In the rows, zero is written as 100.
Rotation paths and how fast each direction turns (degrees each step)
Each turn is a multiple of 5 degrees from 10 to 175, or 0.
Each row of a path follows its step; steps can be skipped.
Path 1:
step 0: 94,72,96,80,76,120,108,104,55,100,136,106,87,108,101,112,96,104,112,86,69,90,85,110,130,102,114,115,52,70,113,93,91,91,108,88,113,79,116,87,102,93,84,97,106,86,85,64,116,116,131,89,93,91,112,92
step 1: 110,114,93,114,84,95,72,115,103,84,77,88,123,108,89,82,103,100,76,133,86,119,101,114,88,114,118,129,79,86,97,95,128,89,111,107,102,117,99,62,129,91,73,75,79,95,72,110,103,133,99,81,105,75,129,95
step 2: 120,96,65,98,96,111,121,83,130,117,90,117,130,88,99,94,116,77,88,115,83,101,107,103,110,119,96,112,114,110,77,73,100,110,94,110,75,99,132,66,126,76,125,83,74,114,117,82,92,62,106,126,103,106,105,92
step 3: 107,113,86,77,93,100,118,63,78,101,87,116,94,87,119,102,93,101,113,90,120,118,112,125,108,110,86,123,89,94,123,75,97,124,97,48,77,84,87,110,106,92,97,103,106,147,93,83,91,116,106,115,74,83,70,115
step 4: 91,85,107,113,89,106,91,65,99,72,128,103,122,117,67,95,119,124,80,118,115,81,122,121,74,88,92,96,104,66,102,107,105,111,94,68,92,108,74,78,77,97,100,106,87,98,99,92,77,139,73,84,105,128,89,98
step 5: 96,99,104,64,89,85,86,89,96,111,128,102,132,102,81,129,110,81,85,148,114,135,90,81,104,90,102,109,114,74,95,98,79,105,78,109,116,110,106,119,96,91,119,114,83,91,91,108,105,81,139,95,104,138,116,100
step 6: 112,133,96,112,101,66,111,107,68,119,103,123,75,92,85,99,86,121,102,99,112,122,76,114,134,86,89,107,109,66,97,102,95,99,102,88,75,110,111,132,115,99,98,73,75,105,98,109,127,93,74,117,123,98,127,128
step 7: 136,77,94,113,119,81,82,86,82,84,97,163,108,93,90,84,100,84,109,54,83,103,89,110,102,95,90,81,70,82,79,113,98,114,100,106,110,120,114,83,89,108,101,105,90,81,104,73,85,107,92,76,115,95,87,117
step 8: 116,130,130,76,131,111,96,88,124,94,86,128,119,110,110,99,108,76,105,110,91,82,125,116,115,106,110,135,109,99,114,107,136,110,131,97,130,107,106,103,95,92,85,130,90,89,71,106,116,97,132,83,106,111,101,119
step 9: 65,148,72,129,111,131,135,109,114,72,96,111,106,107,101,122,112,102,115,115,95,83,71,100,101,116,67,128,116,74,109,115,101,103,92,97,100,121,127,94,107,90,96,94,121,109,90,106,91,84,86,114,121,111,95,97
97,90,112,102,96,99,104,100,92,100,97,110,107,97,109,104,98,100,98,99,96,96,98,107,102,94,102,101,99,102,96,106,94,91,95,94,92,104,96,94,104,104,97,95,107,94,99,108,99,107,99,100,95,99,96,105
110
98,104,101,95,105,98,89,102,89,102,97,99,100,102,95,104,99,101,94,105,105,96,102,100,103,102,99,98,96,96,98,105,99,97,91,101,103,85,100,94,112,104,100,103,109,97,100,95,97,94,94,103,103,100,110,100
70
100,96,103,95,100,84,103,94,97,99,101,91,105,101,92,92,98,99,103,107,105,106,100,97,103,95,98,94,103,100,103,102,101,97,96,96,101,96,101,104,88,99,100,97,101,94,109,101,98,103,99,110,101,105,92,109
45
104,91,109,106,100,96,96,103,107,100,92,103,99,100,93,94,98,100,85,98,100,104,99,100,95,101,96,102,108,104,106,97,96,100,100,96,103,98,104,95,103,92,110,106,99,91,102,99,96,96,103,90,100,103,97,96
125
Path 2:
step 0: 107,112,100,117,93,119,90,83,101,118,129,103,115,108,100,94,103,86,104,77,107,70,78,97,91,91,110,141,89,117,85,117,109,130,86,96,83,102,100,66,103,87,79,104,81,56,145,99,126,109,105,101,102,61,81,83
step 1: 102,93,113,93,114,148,103,80,67,78,96,103,97,93,76,110,126,98,100,116,114,110,115,91,88,130,94,101,98,137,96,96,118,88,94,77,76,92,93,143,105,132,102,91,112,132,103,115,84,80,69,135,92,110,106,103
step 2: 113,130,87,113,67,83,117,111,100,131,93,74,87,107,117,100,75,110,95,125,88,112,142,111,105,82,107,114,111,94,131,103,120,139,121,100,107,90,91,80,77,129,104,113,114,137,97,90,97,106,104,69,122,105,99,100
step 3: 70,77,98,115,105,95,105,91,141,64,90,128,107,91,93,105,99,121,116,121,85,101,81,108,126,101,95,110,132,70,81,93,92,76,90,85,129,75,82,93,85,106,75,117,85,87,97,81,131,118,113,135,86,92,108,98
step 4: 117,87,118,105,122,126,85,120,111,124,116,105,125,102,94,75,117,80,86,82,120,139,100,119,88,88,105,105,95,103,98,79,64,91,138,103,105,115,112,95,94,86,134,74,67,108,106,100,90,97,79,85,88,99,102,56
step 5: 79,103,89,100,100,62,101,78,72,112,124,125,95,143,86,118,82,80,107,82,111,72,119,86,69,109,98,106,89,100,103,96,71,89,87,72,82,98,82,119,107,118,79,80,126,85,84,77,99,106,94,79,124,124,98,119
step 6: 98,113,111,126,86,82,106,116,90,72,79,94,94,87,84,86,90,98,121,88,71,111,100,76,127,79,75,102,95,111,79,109,125,102,119,141,130,122,103,138,91,92,99,114,95,116,113,103,89,69,84,87,82,91,81,139
step 7: 105,100,67,86,98,117,98,113,88,137,102,97,56,84,95,117,142,106,82,93,92,62,94,120,102,90,91,72,108,62,104,113,86,96,118,104,130,87,95,66,106,99,81,96,105,95,91,111,83,99,109,120,95,64,119,86
step 8: 96,102,112,102,113,86,100,74,126,89,121,114,123,109,115,82,81,90,114,106,123,98,59,115,113,119,99,89,83,127,129,97,139,122,83,91,105,134,89,98,132,105,89,98,93,84,118,95,78,121,74,112,100,94,112,60
step 9: 99,90,95,108,120,107,97,88,102,84,91,77,112,109,123,109,125,105,93,130,111,120,113,78,95,116,109,79,110,116,110,101,66,87,90,119,82,104,85,103,87,89,105,70,130,150,59,121,78,102,106,94,98,116,60,126
93,91,99,109,105,105,93,101,97,89,97,94,102,94,101,106,99,102,92,100,105,101,98,100,92,103,96,95,106,100,92,91,107,104,102,102,104,100,97,100,99,101,99,100,95,101,96,108,103,89,96,95,93,102,91,98
135
102,108,109,104,100,106,91,97,100,104,99,102,101,100,96,103,102,96,105,99,99,97,99,106,99,100,104,98,101,105,95,96,101,95,109,94,99,99,103,85,111,98,104,102,98,91,94,101,100,104,94,107,87,96,105,100
100
93,112,105,96,101,92,95,101,101,99,95,99,100,96,95,107,93,99,98,95,99,99,97,99,112,104,106,102,100,105,101,96,99,101,104,100,102,100,95,98,97,104,103,93,115,110,99,107,109,102,98,94,101,104,98,106
100
107,104,97,101,97,103,101,93,93,102,99,101,95,95,108,101,112,102,98,97,96,99,97,91,104,95,102,101,96,102,101,107,108,106,97,99,104,104,93,96,101,111,92,103,104,100,103,104,101,89,92,102,96,103,109,98
60
96,96,108,96,101,97,104,103,86,98,94,102,109,103,103,100,102,102,103,103,107,91,93,102,100,95,97,98,97,99,106,108,98,106,102,104,101,102,102,98,113,94,97,102,107,109,99,99,104,97,102,102,100,90,96,98
40
107,102,100,102,100,102,96,92,88,95,100,103,97,97,95,98,96,100,101,102,99,106,94,113,100,110,112,96,95,95,97,99,94,101,102,104,96,102,95,102,104,102,93,92,91,102,105,101,99,100,103,96,108,99,104,96
100
Path 3:
step 0: 85,89,112,79,88,101,104,108,104,138,97,109,102,105,69,107,134,75,112,103,91,89,96,58,108,127,75,123,110,110,71,103,85,119,114,108,87,126,79,101,99,74,76,74,89,114,80,66,112,122,89,89,123,141,64,109
step 1: 114,114,95,87,78,85,80,87,114,95,111,120,120,100,56,146,94,137,94,88,129,103,103,107,122,87,69,96,101,81,92,118,75,111,125,105,99,79,112,114,91,112,83,104,124,80,130,113,110,95,74,111,70,74,73,133
step 2: 83,106,129,117,118,103,124,90,82,97,89,63,107,144,78,115,82,85,80,84,95,106,85,148,101,82,127,85,84,123,116,112,89,100,106,99,88,68,120,113,114,96,122,76,73,136,82,126,117,89,112,77,92,87,90,113
step 3: 96,112,91,83,107,102,131,134,92,84,81,93,116,80,116,83,89,101,92,135,121,60,87,93,68,96,134,110,110,123,90,74,130,102,103,129,118,105,111,120,128,127,94,85,85,73,99,136,81,123,87,115,112,87,123,111
step 4: 88,101,122,114,54,91,104,84,121,93,139,87,91,92,103,100,100,86,104,114,136,112,79,89,83,88,89,126,121,82,97,89,123,111,102,100,133,135,83,106,80,103,87,112,92,137,98,87,81,95,93,60,123,143,109,72
step 5: 95,96,86,83,121,95,84,74,101,108,135,94,64,73,85,102,141,115,74,70,124,101,112,101,99,164,77,97,114,114,96,101,98,101,99,72,115,89,113,91,84,109,82,83,122,74,101,99,104,67,102,85,75,94,115,118
step 6: 98,97,105,114,91,125,96,90,90,118,98,125,87,110,65,103,115,109,110,82,67,116,95,121,111,86,92,67,84,159,137,82,100,109,134,109,110,102,127,106,106,98,122,113,115,109,119,105,132,126,118,111,86,92,110,56
step 7: 82,113,106,97,105,119,114,127,107,107,118,107,153,123,84,84,109,90,91,125,70,101,131,90,72,100,89,132,114,111,112,111,88,93,101,126,91,71,99,109,94,60,125,94,78,52,96,110,72,117,113,110,125,93,106,111
step 8: 92,105,110,132,94,86,112,113,107,113,128,101,76,114,113,91,96,121,113,97,130,102,113,93,95,57,110,90,111,47,104,134,132,88,135,119,87,107,94,83,100,92,88,72,106,119,126,110,82,104,60,132,113,115,106,115
step 9: 93,84,84,103,127,108,82,86,129,105,84,69,97,56,84,100,89,69,75,89,109,117,93,107,112,121,100,93,126,106,88,123,116,86,102,88,96,81,63,77,120,122,129,87,114,111,80,134,107,73,71,81,104,122,67,92
92,100,90,103,101,103,98,95,99,98,101,97,101,97,97,110,105,95,102,106,96,106,103,96,96,98,99,103,102,103,97,104,97,99,102,103,93,96,101,96,99,100,99,101,85,114,91,102,104,92,110,99,104,107,99,94
160
102,102,104,113,95,94,103,103,104,100,101,100,101,99,103,99,92,87,96,94,99,107,106,99,96,100,105,96,106,99,98,95,92,109,104,102,105,100,102,94,97,97,107,98,102,99,95,96,102,102,101,89,95,98,90,93
155
109,105,103,96,93,101,101,94,99,116,89,103,102,91,100,100,102,103,95,103,106,96,101,101,101,108,100,98,106,101,95,103,104,100,98,89,97,106,103,98,92,95,98,99,104,104,101,103,98,99,108,98,99,104,99,92
70
99,100,104,103,109,99,100,102,94,99,88,97,92,99,110,96,111,94,105,101,105,100,102,103,98,103,92,95,101,104,92,105,102,97,111,101,97,99,106,104,101,106,104,91,102,104,101,94,106,103,96,98,106,93,101,99
120
108,102,102,104,97,108,100,100,100,91,105,96,100,103,100,104,95,102,107,103,103,106,97,105,104,98,98,101,99,111,103,110,104,101,97,97,93,104,91,100,101,95,97,103,99,105,107,99,99,104,90,92,100,93,98,85
155
108,98,108,104,98,93,98,97,96,102,97,94,102,96,103,106,89,106,104,105,96,92,105,105,103,99,108,104,108,100,98,100,101,98,110,101,98,94,87,107,102,104,107,96,97,104,97,107,99,96,95,99,100,102,102,107
55
101,100,96,93,103,93,100,90,95,93,103,96,95,107,97,104,100,95,94,105,98,95,89,105,97,102,113,105,103,100,95,99,100,97,108,101,108,100,107,105,91,101,91,103,101,98,103,98,96,104,103,98,102,95,94,94
35
93,109,96,109,107,104,95,99,99,101,92,94,102,93,106,100,100,94,98,101,98,100,95,105,94,102,103,101,101,91,108,104,102,105,91,105,107,107,94,104,95,104,94,92,101,104,100,103,92,102,93,106,96,105,103,98
70
Path 4:
step 0: 103,78,97,123,50,135,93,90,50,91,100,119,87,93,106,94,70,85,113,86,86,115,115,95,92,78,92,117,91,102,94,105,101,133,97,95,94,85,75,117,87,112,93,116,107,117,104,85,132,107,129,123,117,88,74,82
step 1: 89,46,78,128,102,82,111,119,96,95,86,133,127,101,58,114,102,112,103,99,111,77,98,95,102,101,85,93,131,106,106,89,93,130,108,111,117,77,78,100,72,129,119,128,90,104,108,91,95,85,112,133,101,89,102,122
step 2: 116,103,119,107,102,88,83,76,92,95,89,148,128,104,76,114,108,70,102,95,55,109,106,65,79,85,113,78,99,123,105,97,100,109,95,136,75,131,98,94,91,106,99,107,108,115,108,114,104,96,138,123,70,102,105,103
step 3: 115,77,116,99,117,112,109,110,94,53,67,140,113,118,91,103,65,104,102,78,90,110,107,85,103,98,79,116,87,94,109,86,106,136,92,74,91,123,102,136,106,99,86,81,114,122,101,85,84,77,114,117,136,111,114,92
step 4: 134,107,122,123,108,107,91,130,116,76,107,103,152,101,103,101,109,114,118,91,71,64,95,85,67,101,71,79,102,86,117,92,117,92,97,81,98,84,98,91,60,113,92,106,79,118,93,104,86,93,96,122,112,67,101,118
step 5: 92,107,94,118,95,93,95,114,93,77,122,102,114,94,93,123,95,73,105,83,37,101,90,117,103,49,100,99,95,67,85,84,101,101,65,129,64,115,90,101,103,106,97,86,82,107,88,64,101,92,108,106,110,95,98,79
step 6: 99,77,82,133,98,127,87,117,51,94,95,95,94,113,100,92,81,130,100,106,89,97,140,98,105,90,111,103,99,87,115,95,117,102,97,99,81,96,72,126,72,87,83,131,91,132,126,76,108,96,124,106,137,78,107,89
step 7: 99,88,102,107,97,72,115,120,75,91,112,141,142,98,80,97,94,119,122,118,102,88,103,114,92,94,103,70,111,109,93,98,97,85,113,107,89,80,86,104,86,140,130,111,72,110,90,85,146,74,126,119,97,92,76,104
step 8: 89,80,120,112,86,83,64,86,93,95,71,116,133,90,75,119,66,85,104,77,78,121,96,98,109,43,124,78,92,123,124,91,83,111,102,107,78,112,83,117,87,89,122,108,99,99,124,111,107,101,115,106,96,109,119,99
step 9: 95,73,116,85,110,109,105,109,89,67,43,113,125,102,90,123,85,131,95,99,77,104,116,86,88,111,76,63,81,105,91,122,128,117,87,105,119,93,96,121,102,104,77,96,112,120,124,94,102,88,129,109,126,110,88,115
100,104,93,106,95,100,108,98,108,101,105,94,106,95,87,103,95,92,98,101,98,98,93,99,103,101,100,88,106,93,98,102,89,96,101,101,96,104,96,101,94,96,98,97,108,98,106,107,99,94,99,95,98,98,101,102
115
102,96,90,108,103,91,94,92,95,101,102,102,101,106,106,99,101,107,92,104,101,95,109,97,99,99,91,90,103,103,104,104,99,102,88,94,105,99,94,102,99,97,96,95,94,97,100,108,96,98,95,96,98,102,102,102
145
94,94,101,89,97,103,96,98,89,110,100,99,105,89,102,109,97,104,100,101,102,106,99,109,105,93,101,91,99,105,96,104,100,97,102,97,103,87,102,105,96,96,102,104,100,98,103,102,103,96,101,93,100,102,95,97
40
101,104,97,105,96,93,102,104,85,105,101,99,97,103,91,100,92,99,103,102,102,96,107,97,108,99,95,109,101,103,101,94,98,95,100,109,104,98,102,95,98,109,98,108,103,91,101,102,108,101,103,95,98,101,106,101
60
101,99,95,102,99,110,107,98,97,87,96,105,95,101,111,96,90,101,97,101,102,104,101,101,105,99,95,97,105,92,104,100,106,95,104,104,105,101,100,101,103,89,98,104,106,101,98,107,100,102,112,98,103,104,95,99
120
105,89,108,91,95,102,98,96,94,95,102,101,93,103,108,98,93,101,96,96,98,92,92,101,105,97,102,99,98,104,94,97,98,98,99,104,93,108,92,97,104,99,96,100,103,92,106,99,102,95,90,103,93,92,103,100
130
99,98,100,101,99,102,100,97,94,101,95,94,93,97,100,92,109,92,102,104,106,93,106,100,103,95,103,98,104,90,102,107,93,96,100,101,101,100,85,106,102,104,112,102,94,101,99,95,104,102,103,103,99,96,96,91
55
